128 stands for zero in the data rows.
Some points, each followed by its number:
[103 179 179 114  65  66  80 137 107  90 146 200] 0
[156 125  99 172 158 129 166 138 185 103  61 114] 1
[ 89 159 188 115  48  56  96 203 108  88 157 185] 2
[ 89 183 173 105  93  77  65 103 105  92 166 170] 3
[100 133 175  81 114  85  54 114  99 102 173 148] 4
[106 100 125 100 134  83 141  83 201 103  85 155] 5
[ 97 158 172  93 109  85  59 142  84  94 160 161] 6
[177 132  87 183 165 128 168 147 181 106  62 133] 7
[189  66  83 112 190 181 157 104 105 140 172  95] 8
[122 101 100 102 146 164 195 143 143  74 123  88] 9
[ 99 163 188 115  60  59  90 170 104  86 151 193] 10
[187 188  73 133 103 163 121 108  94 153 122 125] 11
[ 83 182 129 190  84 190 132  88  97 208 145 135] 12
[ 69 174  72 187 139 172 152 175 135 202 144  41] 13
[170 131  88 180 165 130 167 140 182 106  64 127] 14
[192 174  59  98 155 171 128  89 110 140 116  83] 15
[188 185  68 111 136 173 133 103 102 142 117  92] 16
[177 144  86 189 159 125 168 146 179 111  62 147] 17
[161 124 102 174 160 126 164 136 184 100  59 117] 18
[136  75 127 113 152 117 137  62 164 134 104 130] 19
[162  58 123 158 162 182 140  96  87 180 177 122] 20
[106 159 172  99 103  91  62 164  74  96 150 171] 21
[ 82 154 200 111  43  46  97 228 126  93 154 171] 22
[155 124 103 169 166 134 178 156 179  98  65 102] 23
[ 85 195 170 107  81  73  68 110 105  91 157 184] 24
New points follow, each followed by the numbers of its five nearest points above, smallest number first.
[135  66 143 190 168 178 144 108 108 194 161 111] 8 12 13 19 20
[ 94 150 161 199 106 155 110 185 104 217 134 133] 11 12 13 20 21
[154  79  84 132 147 162 193 150 119  94 128 135] 1 8 9 14 23
[ 84 129 124  97 125 148 183 155 155  70 127  54] 1 5 9 18 23
[140  66 138 185 164 177 139 103  92 187 174 120] 8 11 12 19 20
[ 94 117 130 101 123  66 138  98 200  90  80 170] 1 5 14 18 19
[ 90 176 178 150  86 168 120 131  69 187 137  99] 6 11 12 13 21
[135  55 133 148 170 170 135  88 126 180 159 111] 8 9 15 19 20
[ 81 113 131  94 116  63 135 107 209  84  80 168] 1 5 18 19 23
[135  66 139 167 174 171 139 101 123 189 160 109] 8 9 12 19 20
[129  69 132 117 157 123 137  63 151 137 116 131] 5 8 9 19 20
[188  73  69 101 186 174 174 116 117 109 153  89] 8 9 15 16 20
[128  73 144 192 168 170 146 117 118 194 154 112] 8 12 13 19 20
